The same turns and mirrors carry the whole set onto itself and the rows of a family onto each other. Which other rows belong to the same family as each row named below? List them in the order they appear above.
These 30 rows form 5 families of 6 rows each.
k737: [ 3.89  3.36  1.03  2.36  0.11 -2.19  4.21 -0.18  0.26 -3.08  2.66 -2.06
  4.28 -2.35  0.72 -1.94 -2.50 -2.57]
k357: [-2.70 -0.40 -0.81 -3.41 -1.61 -1.26 -2.01 -0.11  1.86  3.76 -0.18  0.55
 -6.36  4.61 -0.15  1.17  2.37  0.45]
k983: [ 1.19  1.34  1.99  2.35  4.44 -1.43  0.39 -4.39  0.57 -4.17  1.65 -2.62
  2.66  0.65 -1.36  0.92 -1.28 -5.46]
k143: [-0.15  0.97 -3.58 -2.76 -1.82 -0.16 -1.59  2.41  0.24  3.60 -1.54  1.76
 -6.57  3.06  0.95 -0.56  1.94  2.00]
k271: [-3.23  0.40 -3.08 -3.49  0.39  1.79 -1.56 -0.01  1.01  0.77 -1.22 -0.78
 -4.83  5.55  1.07  1.30  2.54  3.50]
k45: [ 1.96  1.07  2.63  2.46  4.31 -1.36 -0.91 -3.53  0.37 -3.23  1.09 -2.18
  3.63  0.99 -1.00  1.61 -2.51 -5.28]
k767: [ 2.50  3.00  1.70  3.51  4.16  0.31  3.62 -2.16 -1.19 -2.44  1.50 -2.16
  4.22 -2.74  0.07 -0.60 -2.62 -1.43]
k633: [ 0.66  3.15  1.09  4.04  1.44  1.19  0.93 -2.05  1.55 -3.30  2.88 -2.48
  5.15 -3.66 -0.72 -1.10 -2.35 -2.66]
k637: [ 4.53  0.03  1.25  1.90  0.41 -0.41  2.53  0.14  0.77 -2.36  1.56 -1.74
  6.44 -0.92  1.47 -0.43 -4.33 -2.42]
k664: [-1.43  1.88 -1.64 -3.13 -0.10  0.62 -3.93  1.60  0.49  3.03 -2.73  0.12
 -3.53  5.62  2.16  2.18  0.13  3.66]
k426: [-2.06  0.36 -0.42 -3.36 -1.75 -1.81 -2.51  0.50  1.58  4.41 -0.50  0.82
 -6.08  4.48 -0.04  1.03  1.77  0.49]
k646: [-2.97 -1.38 -3.75 -1.51 -2.67 -0.37 -3.98  3.83  2.61  1.65  0.39 -0.06
 -3.03  1.34 -0.67  2.33  4.11  0.70]
k107: [-1.52  0.83 -4.87 -1.49 -1.96  1.28  0.36  1.47  3.76  0.76 -1.19 -0.34
 -6.59  2.98  0.76 -0.58  2.12  3.19]
k380: [ 0.08 -0.38 -3.46 -2.98 -1.70  0.90 -2.23  2.51  0.55  3.78 -1.93  1.91
 -5.60  3.80  1.43 -0.06  1.23  2.27]
k65: [ 4.57  2.73  3.58  0.25  2.61 -0.96  1.89 -2.81 -0.90 -1.05  0.95 -1.61
  5.52 -1.34  0.14  0.36 -3.87  0.00]
k59: [ 0.79  1.80  0.95  4.09  1.58  1.74  0.72 -2.04  1.84 -3.28  2.47 -2.49
  5.58 -3.23 -0.57 -0.58 -2.83 -2.49]
k67: [ 1.22  2.63  1.45  4.12  1.28  1.04  0.06 -1.61  1.65 -2.66  2.34 -2.29
  5.54 -3.32 -0.52 -0.65 -3.02 -2.58]
k41: [ 0.18  3.59 -3.10 -1.14 -2.73 -0.79 -1.42  3.21  2.86  3.25 -2.38  0.50
 -5.83  2.53  1.57  0.04  0.10  3.22]
k42: [ 2.85  1.83  2.03  3.35  4.13  1.10  3.04 -1.78 -1.21 -1.98  0.96 -2.06
  5.09 -2.31  0.38  0.03 -3.52 -1.08]
k361: [ 2.88 -0.72  2.02 -0.37  3.23  1.50  3.63 -4.12 -0.05 -3.19  2.00 -2.18
  5.42 -0.70 -0.40  0.38 -2.26 -0.03]
k378: [-2.52  4.64 -2.12 -3.05 -0.14 -1.02 -1.81  1.16  0.24  1.86 -1.40 -0.33
 -5.79  4.48  1.26  0.68  2.29  3.43]
k337: [ 1.97  2.99  2.76  2.63  4.17 -2.56 -0.10 -3.66  0.14 -3.41  1.32 -2.41
  2.66  0.35 -1.05  0.74 -1.81 -5.36]
k402: [-0.32 -1.02 -3.84 -1.58 -2.16  2.11 -2.05  2.75  3.79  2.59 -2.88  0.51
 -4.25  3.85  1.88  1.09 -0.52  3.48]
k500: [ 2.85  3.47  2.41  0.14  2.73 -1.09  4.70 -4.19 -0.87 -3.16  2.81 -2.35
  3.43 -2.28 -0.76 -1.18 -1.02 -0.02]
k321: [ 2.12  1.14  1.46  3.21  4.47  1.44  3.84 -2.49 -0.86 -2.88  1.49 -2.24
  4.65 -2.20  0.24 -0.20 -2.65 -1.12]
k935: [-0.53 -0.52 -4.15 -3.04 -1.32  1.07 -1.03  1.86  0.69  3.10 -1.23  1.53
 -6.13  3.53  1.02 -0.43  2.27  2.16]
k488: [-2.09 -0.36 -3.29 -1.42 -3.18 -1.30 -4.83  4.70  2.16  2.55 -0.13  0.23
 -2.65  1.12 -0.13  2.42  3.11  0.89]
k910: [ 2.83 -0.59 -0.28  1.69  0.79  0.65  4.94 -1.26  1.17 -4.60  3.04 -2.40
  4.65 -1.41  0.62 -1.59 -1.84 -2.57]
k291: [-2.17 -1.03 -0.42 -3.64 -1.64 -1.12 -2.72  0.32  1.80  4.27 -0.61  0.65
 -5.69  4.88 -0.03  1.53  1.55  0.59]
k227: [-2.55  0.70 -3.49 -1.27 -3.22 -1.67 -3.86  4.18  2.00  1.84  0.64  0.05
 -3.53  0.74 -0.49  1.84  4.18  0.82]

The rest of the family of k42: k143, k767, k380, k321, k935
The rest of the family of k107: k65, k41, k361, k402, k500
The rest of the family of k488: k983, k45, k646, k337, k227

